Each row is where one point has got to under a steady rotation. How many steps took it there?
The counts run from 0 to 1078.
[ 24.9 -14.8  13.1  -0.3 -22.9   4.4  -4.0  20.1  10.1  14.6   5.6   5.8
   5.0 -11.1   0.4 -15.4  -5.2  -5.2   5.6  -7.6   6.7  18.9   6.0 -15.1
 -14.5 -12.2   8.0  -7.5  15.7   2.9  -8.4  -0.2  18.2 -14.7   3.2  30.6
  -4.2   5.0 -12.2  13.1  19.6  17.7  -1.3  15.5  29.9   9.7 -19.3  -7.2
 -16.2  10.8   1.0   5.9  -3.5  -2.4 -12.8] => 564
[ 11.7   3.6  -6.1 -15.7 -27.7   2.6  14.1  -4.2   2.0  11.8  -1.9 -12.3
  24.4  13.8  18.8 -27.1  -2.7  13.2   5.2   1.7  -4.0  14.0  -1.8   9.8
 -15.4  -9.3 -10.8  -2.7  10.7  -1.3   4.3  -4.4  18.0   4.9 -13.9   4.4
 -15.4  30.8 -21.6   2.2  21.3  -0.4   3.7   8.0   5.3  10.0 -13.6 -22.1
  12.2   9.0 -21.9  -0.3   5.3 -19.1 -14.1] => 866
[ 10.0  17.8   6.5   0.1 -14.7  -4.6 -18.9  22.1  10.8   3.2  -2.1   2.2
   3.2  19.6  -5.5 -25.8  -5.3 -15.9   1.1 -14.4   2.5   3.0  -1.9  -3.7
  -8.1  -8.1 -26.5  26.4   6.5  21.5  -1.7 -18.2  25.6   4.0 -11.1   8.8
   5.5  17.9  -7.7   6.8  31.6  -0.3   0.9  16.3   6.0   4.0   3.7  -1.9
 -11.2 -12.6 -11.8  19.0   1.5   6.6 -15.3] => 822
[ 25.6   9.8 -12.7  -1.9   7.2  12.1  -7.5   7.0   6.7  14.4 -21.2  14.2
  11.5  -5.9 -11.0  -4.0 -17.2  -1.9 -13.2  17.3 -15.9  25.3   0.9 -16.4
   4.0   5.3 -14.1   0.1  15.1   2.2 -17.9 -17.1  11.1 -30.5  -5.7  10.8
  11.1   4.2   2.6 -11.8   3.4  15.0   7.1  11.3  28.3  13.2  -0.1  -4.5
  -3.9  -2.1  -6.7  -4.9   4.4 -16.2 -18.7] => 19
[  4.0  -8.6  11.8  -3.6   1.2 -10.2 -12.9  35.6  -2.2   2.2  -2.6   6.7
  10.0  21.8  30.2  -5.7   5.5   6.2   2.4   0.1  14.4   5.7 -10.7   5.8
 -15.3   3.7 -15.7   3.6  28.8   0.3  10.2  12.6   2.5  28.1  14.9   9.7
 -16.3  -3.9 -11.4  -3.7  18.2   3.8   2.8  -7.4  10.0  -5.2  -9.0 -24.3
  19.7   0.1 -16.9  -2.2   5.5 -11.1 -23.1] => 184
[  8.4 -12.1   9.0   2.7  -6.3  14.6  30.4  18.9  11.7   7.1   0.4 -15.0
   3.5  -0.7  -0.1  -5.9   8.0   9.3   3.3   1.5   5.5  11.2  -1.4  13.0
  -0.1  16.0 -14.2 -24.2  24.8 -14.2   4.7   6.0  -9.0  16.4   6.6   6.5
 -23.5  14.2  -4.0  -9.6  34.9  21.6  -6.1 -14.8   7.6  -1.5 -19.0 -13.8
   7.6  15.9 -19.5   4.5  -6.0  14.0  -3.2] => 596
[  4.7   0.5   1.8  -9.6 -23.5 -17.5  -0.9  -0.9  -4.3  -2.3 -11.1   8.1
  10.2  -1.0  12.9 -22.1  22.6  14.9  -7.5   8.3   1.7  16.5 -11.3  -5.4
   1.7 -25.1   7.6   5.0  10.7  16.9  10.8  -2.8   6.3 -21.2 -19.1  18.2
 -16.6 -18.1 -18.2  -2.1  21.5   6.5  -5.1  11.6  26.8  10.1  -6.0 -18.9
   3.7 -10.1   5.1  -9.3   2.0 -17.6 -18.2] => 957
[ -7.1   0.0 -17.1  -3.4 -18.3  -3.9  14.9  -0.7   2.4 -16.2  -9.9   4.7
   1.9  -3.5 -12.1 -24.4  11.7  12.2  -7.8  13.5  -4.4   9.1 -19.8  -1.3
  -1.7 -15.7  13.5  11.5   9.0   1.4  -5.4 -21.0  -7.3 -24.7 -23.4   8.3
 -15.1 -10.8 -12.3  -8.7  37.5  10.5  -4.6   3.9  19.8   9.4   0.5   5.5
   2.0  -3.3 -26.1  -8.5   9.4 -10.4 -20.3] => 160
[  7.1 -12.3  -3.0   5.3   5.0  13.5  36.2  -4.1  13.9   2.2 -16.5 -10.5
  15.0 -17.6 -10.0  -3.2   4.6  15.0  -8.8  14.1  -9.7  24.3  -0.9   8.2
  10.0  16.6 -11.7 -27.0  16.4  -7.5  -5.4   0.8 -10.9  -9.9  -3.8   4.2
 -11.6   2.4  -2.5 -24.2  20.2  17.7  -3.0  -3.7  21.9   9.0  -9.2  -2.1
  14.5  10.6 -21.2  -8.1  -6.9   1.2 -15.6] => 249
[-10.0   4.2  -4.9   4.4   0.3 -16.2   2.5   1.6  -1.5  -6.5  -3.8  -3.0
  34.2  23.0   9.0 -15.2   6.0   8.2  -7.5   0.1  11.5   6.2   1.4  11.1
   5.6  -6.6 -31.2  18.2  12.9  21.4  12.1   5.8  15.5  11.7 -16.0   0.8
  -9.9   6.0 -19.0 -12.0  10.6  -0.8   0.6  11.8   4.1   0.4  13.8 -17.2
  24.0  -8.3 -30.0 -12.0  -5.2 -10.5 -27.3] => 1078
[  1.7  16.2  -3.4 -10.8  -5.5  15.1  19.8   0.7  11.9  12.1  -2.0 -19.3
  14.3   8.0  -9.9  -9.4  14.1   5.5 -11.5  13.7 -14.3  14.1   8.2  -4.5
  -3.4   9.5 -37.5 -10.3   8.8   3.6   4.2 -17.0  -5.3 -11.6 -29.4 -13.5
   5.4   5.3 -12.8 -11.6  31.4  13.2  -5.0   7.1   6.9  16.9  -3.0 -22.4
   6.8   9.6  -5.0   3.0  -7.7   7.5 -18.1] => 905
[ 14.4   1.6  11.3   5.8   4.6 -19.0 -42.1  23.0  14.0  -6.7  -1.7  19.0
  10.9  10.5   1.0 -22.6  -1.6 -15.5  -0.3 -11.9  11.6   1.1   9.7  -7.7
   0.9   3.2 -13.1  11.1  33.7  23.1  -2.4   0.1  27.0   1.7  -7.0  13.8
  -8.1  -6.4 -11.7   3.9  10.7  -2.2   2.5   3.3  14.9  -5.8   2.9  -8.3
  -9.1 -14.8   1.7   7.0   2.8   3.8 -18.8] => 529
[ -1.5   1.0  20.8  -0.5 -12.0  -8.0  12.2  16.1   3.5  -3.0  22.0 -11.2
  20.5   6.3  10.2 -11.9  27.4   1.9   7.2  -3.9  18.6   0.2   1.4   0.9
 -10.0 -11.3 -12.0  -8.1  30.8  -1.6  16.1  -9.7  -0.2   4.6 -15.3  -0.4
 -24.4   0.0 -25.4   7.8  23.8  13.2 -10.5 -10.6   4.5   8.4 -17.0 -25.5
  -2.9  10.3  10.4  -9.3  -5.8   5.7  -3.8] => 652
[  0.5   3.9  16.3   7.7   8.0  -8.7  -4.2  19.0   6.7  -3.1 -12.3   3.3
   1.0   0.5 -11.9  -2.2  25.1  -2.6 -14.6  -1.5  -0.7  15.5  -2.3 -14.1
   9.3   5.0 -24.5  -1.8   9.0  28.9   6.7  -2.6  -4.4 -10.6 -11.6  11.3
   7.9 -33.6  -5.7 -16.6  27.3  14.7  -6.8   7.4  29.9   6.3   3.3  -9.8
   3.7  -8.5   7.6   3.3 -12.8  18.0 -24.2] => 995
[ 11.8  -5.6  10.7   2.9 -11.2   8.9  23.5  18.9  -7.2  11.0   1.3   0.4
  19.1 -14.9   6.1   6.0   2.5  17.0   3.2   7.2  11.8  19.3 -17.0  -5.5
 -11.8 -19.1  -0.1  -6.0  16.0 -13.0 -13.2 -24.8 -12.0 -16.8  10.4  14.1
 -10.0   8.7 -13.1  -3.6   9.2  12.9  -5.6  -3.7  30.0  20.1 -20.1  -5.2
   1.3  14.1  -0.1  -9.8  -1.1 -18.2 -13.7] => 658
[  1.6  -1.9   1.5   7.0 -16.9  -7.7  24.6   6.1   3.7 -17.7 -19.5  -1.3
  -0.2 -12.9  -9.7 -23.8  13.6  12.0  -5.6   2.2   3.5  12.7 -23.1   9.0
  21.0 -12.7   7.5   3.0   7.7   8.5   6.1  -5.7  -1.3  -9.9  -7.5  16.7
 -26.4  -7.4   2.4 -20.0  37.5  10.8 -10.6  -0.1  22.7   1.2  -4.4  11.8
  -1.5 -10.9 -20.2   3.4  -2.4   3.4 -11.8] => 897
[ -4.7  12.5  -3.6  -4.8   0.2   8.8  10.9  16.6  19.1  -5.2   8.6 -12.2
   0.9  13.1 -22.0 -12.1  18.3  -6.0  -6.7   9.4  -5.6  -4.1  -0.6  -3.7
  -8.5  13.5 -23.6  -2.9  26.4  -8.8   3.4 -25.3 -11.6  -5.2 -25.8 -12.5
  -0.9   1.7 -10.7  -2.6  43.8  18.4  -8.6 -13.6  -2.0   9.9  -6.8 -10.6
 -10.9   5.2  -4.5   2.2   0.4  23.5  -7.2] => 204
[ -5.3  -6.1 -14.7   0.4 -15.7  -2.9  14.3   5.2  -0.3 -15.0  -9.0   7.7
   2.3  -9.7 -13.5 -18.5  11.2  11.5  -5.9  14.1  -2.0   9.4 -21.8  -4.0
  -1.0 -13.6  16.1   8.2  10.2  -2.0  -7.6 -20.1  -8.9 -24.5 -18.9  11.1
  -9.8 -11.6  -9.5 -12.4  35.3  13.9  -4.6   1.4  26.6   8.1  -4.6   9.2
  -0.3  -3.6 -23.5  -9.5  13.4 -11.5 -20.2] => 159
[  2.7  -6.6   1.9   0.1 -25.0   1.0  -4.9  33.2   5.3  -1.8   5.2   8.9
  -2.9  12.4  -5.2 -22.6  -7.1  -8.9   7.2  -5.4  15.3  -0.1 -14.7  -5.6
 -22.4 -13.3   0.9  25.3   7.9   2.4  -4.3  -8.0  12.8   2.9   1.1  21.3
  -4.0  10.3 -11.3   8.6  41.4  11.5   2.0  10.6   7.7   2.6  -7.8   7.0
 -10.2  -1.6 -34.5   8.8   6.5  -1.4 -15.3] => 122
[  7.8  14.3   0.7   7.7 -12.6  -6.1 -10.0   5.5  10.1  -5.7  -5.6   3.5
  15.5   3.7 -22.1 -27.5  -7.0 -11.7  -2.1  -6.0   3.4   8.8   1.3  -7.2
   4.6 -18.3 -19.5  24.5   2.4  23.8 -14.0 -26.3  27.1 -19.5 -22.8  10.5
   7.2  10.9 -10.4  -2.4  18.4   2.0  -4.2  19.5  18.2   8.6   9.9   9.6
 -12.3 -11.5 -12.4   9.4   0.6  -0.5 -16.6] => 819
[ 16.0  -6.5   9.2   2.2 -13.4  10.9  13.8  26.8  -4.2   6.8   1.1   6.0
  10.5 -16.6  -0.6   1.2  -6.0   8.6   8.5   5.3   9.5  14.8 -18.8  -6.8
 -16.4 -16.5   9.1  -3.5  23.8 -19.7 -17.5 -28.9  -8.6 -20.5  15.2  17.3
 -11.0  11.1  -8.0  -0.8  13.9  15.5  -3.5  -7.3  28.6  13.2 -20.0   3.1
  -6.4  13.2  -1.6  -4.1   6.5 -15.1 -11.1] => 1009
[ 13.1   9.5 -13.0  -9.2  -4.9  10.2  -3.9  10.3  19.4   4.6  15.4  -2.9
  12.0  14.4  -9.2 -18.1  -1.4 -11.1  -1.5  13.0  -4.1  -2.2  13.0  -2.6
 -11.7  12.9 -12.7  -6.6  40.4 -17.3  -9.2 -19.8   7.2  -7.2 -23.7 -10.3
  -9.3  19.7 -16.6   9.4  23.7  19.2  -0.7 -10.8  -5.6   9.9 -12.2 -18.8
 -16.5   7.5  -5.7  -7.9   5.4   2.9  -0.1] => 1061
[ 20.1  34.6 -15.1  -9.8  -6.1   5.1  -4.0  18.7   5.1   8.0 -13.9   2.0
   7.2  30.3   1.8 -16.3 -10.2  -4.8  -9.9  13.2  -5.6   7.0  -6.0  -1.7
   6.9   3.1 -32.0  20.2  14.7  -0.7   5.3 -20.3  17.2  -2.1 -13.5  -5.6
  -3.6  22.1  -2.6  -2.8  20.6  11.0   5.4  10.3  -4.6   4.3   1.8 -18.9
  -7.5 -10.6 -18.6   2.3   2.0  -9.6  -4.5] => 670
[  8.0  16.9  -9.7  -7.0  -4.9   4.0  28.9  14.2 -12.3   6.9  -4.9  -2.9
  14.3  15.1   5.0   1.2  13.1   9.0 -13.0  29.0   2.9  11.7  -9.7  -2.8
   6.7 -10.6 -21.3   5.2  13.3  -8.9  14.1  -6.2  -8.6 -11.3 -10.3  -1.8
 -14.4  -1.6  -8.3  -9.0  18.6  32.1   1.2   8.5   3.7  11.4  -5.4 -28.8
   3.4   6.1 -13.7 -22.5  -6.1 -14.8  -4.1] => 458
[ -4.0  10.9  -0.7  11.0   4.8  -8.2  -8.5  14.5  22.1 -21.6  -7.8  -3.2
  -0.7  10.2 -23.5 -21.8  13.0 -10.2  -9.3  -3.9  -1.9  -5.9  -0.5   5.3
  16.1  15.3 -24.1   9.3  23.2  15.5   2.3 -12.3   4.2   6.0 -24.2  -6.9
  -7.6  -7.3  -0.7 -13.7  37.0   5.9  -9.8 -10.9   4.7  -6.1  11.3   4.4
  -4.2 -18.7 -16.0   7.6   0.1  24.2 -13.3] => 939
[  5.6  16.0   1.5 -12.5  -8.5   4.8 -12.2  26.0  12.4  -3.1   4.6  -2.7
  -7.6  10.7  -5.9 -14.7  14.2  -7.9  -3.5   6.2  -9.9  -3.9  -8.6 -10.9
 -21.6   7.0 -10.7   4.1  30.6  -7.3  -5.4 -34.5 -11.6  -8.4 -21.4  -6.2
  -0.1  -3.4 -13.1   4.0  39.7   9.6  -3.8 -16.4   6.2  11.4 -11.5 -12.0
 -13.2  -1.7   8.2  10.8  12.9   6.8 -15.9] => 707
[  2.1   3.1  -9.4   5.4   0.0  15.9  29.1   3.4  -2.7   7.8  -0.5  -1.2
  28.3  -4.5 -17.3   2.0  -6.9   9.1  -9.5  17.1   1.1  18.0  -1.8  -7.1
  -1.4 -12.1 -21.3   5.6   3.4  -0.8 -14.9 -22.1   0.8 -30.3  -9.9   7.7
   8.8  12.2 -11.0 -12.2   5.4  19.1  -0.6  14.1  20.8  15.9   0.8   0.3
   8.0  13.5 -24.7 -18.2  -9.0 -15.0 -18.9] => 813
[ 16.3  -8.8  -0.5 -10.9 -15.6  -0.7 -14.8  32.9   3.6   8.9  -0.9  19.5
 -11.2   5.3   2.2 -14.1   4.6  -6.1  -2.0   9.8  -1.0   9.0  -5.6 -20.3
 -19.3  -2.2  12.9   2.1  25.6  -5.3  -0.1  -4.3   1.5 -12.3  -2.0  21.2
  -6.5 -17.0 -10.9   9.1  35.1  22.3   1.4   1.2  19.8   6.5 -17.7 -14.4
 -12.4  -0.7  -3.6  -1.7   9.5  -6.4 -13.9] => 63
[ 12.6  13.9  -2.5   0.5   3.2  -5.0   0.8   7.1  -9.1   1.1  -7.1   2.9
  38.1  20.2  19.2  -5.5  -7.5   8.5  -5.9  10.2  13.0   9.9  -4.6  10.0
   8.0 -11.4 -28.6  15.6  25.5   2.7  -0.9  -8.8  16.3   2.9  -2.2  -1.7
 -15.0  19.9 -13.0 -11.3 -10.6   2.9   5.1   4.5   4.7   3.2   3.0 -19.7
  16.6  -2.2 -15.5 -21.3  -1.9 -28.4 -11.7] => 576
[  4.3  -4.2  17.6   0.7 -14.1   3.7  35.7  12.1  -9.9  10.1   3.8 -12.9
  23.4  -2.6  13.5   3.7  17.6  18.6   1.0   8.4  13.3  17.7 -10.1   2.5
  -7.1 -15.8 -11.7 -10.2  14.3  -6.6  12.4  -5.9  -9.4  -3.8   1.7  10.5
 -19.3   7.7 -17.1  -7.7  13.8  17.3  -7.0   3.0  17.6  13.2 -17.6 -22.7
  10.7  19.3  -1.6 -11.9 -12.5  -9.6 -10.6] => 305
[ 14.1  27.7   0.6  -6.4  -8.3  -1.1   1.7  23.5   3.0   0.2 -20.3   5.0
 -10.3   3.8  -9.4 -11.9  11.3  -0.8 -12.8  13.9 -10.9  11.6 -19.4 -12.7
   6.1  -3.5 -16.1  10.8  11.7   6.0   1.9 -30.6  -8.1 -21.0 -13.1   3.6
   1.6  -9.8   3.0  -9.7  34.7  13.0  -6.4   2.5  17.0  13.0  -3.0  -6.5
 -15.3 -15.5  10.0  14.0   0.8   4.3  -8.1] => 1054
[ 21.1  32.1 -14.4  -8.0  -1.7   8.8  -2.4  22.4   7.5  11.8 -11.5  -0.6
   8.7  31.0  -0.2 -11.5 -12.3  -7.4 -11.1  16.1  -4.4   6.3  -0.4  -2.0
  -0.9   5.6 -37.7  18.1  15.4  -5.1   3.8 -18.4  15.6   3.7 -10.0  -7.2
  -1.5  25.9  -0.6  -1.6  21.7  15.2   7.3   7.6  -6.7   2.7   1.6 -19.5
  -5.3  -6.9 -19.6   0.9  -0.2  -9.0  -4.3] => 671
[ 19.7   2.3  -9.5  -4.1  -7.3  12.4   4.9   7.8  19.6   7.3  15.5  -1.2
  18.8   5.4  -8.4 -17.6 -11.0 -11.5   3.6  10.7   4.7   4.2  18.5  -2.9
  -7.6   5.8  -5.4  -9.4  39.1 -20.7  -8.2 -11.9  17.7  -9.0 -15.5  -1.8
 -16.4  26.9 -15.1  10.5  15.7  22.4   3.2  -4.4   1.8   3.4 -17.8 -14.3
 -18.8  15.0 -10.5 -11.2   0.9  -0.7   4.5] => 1063
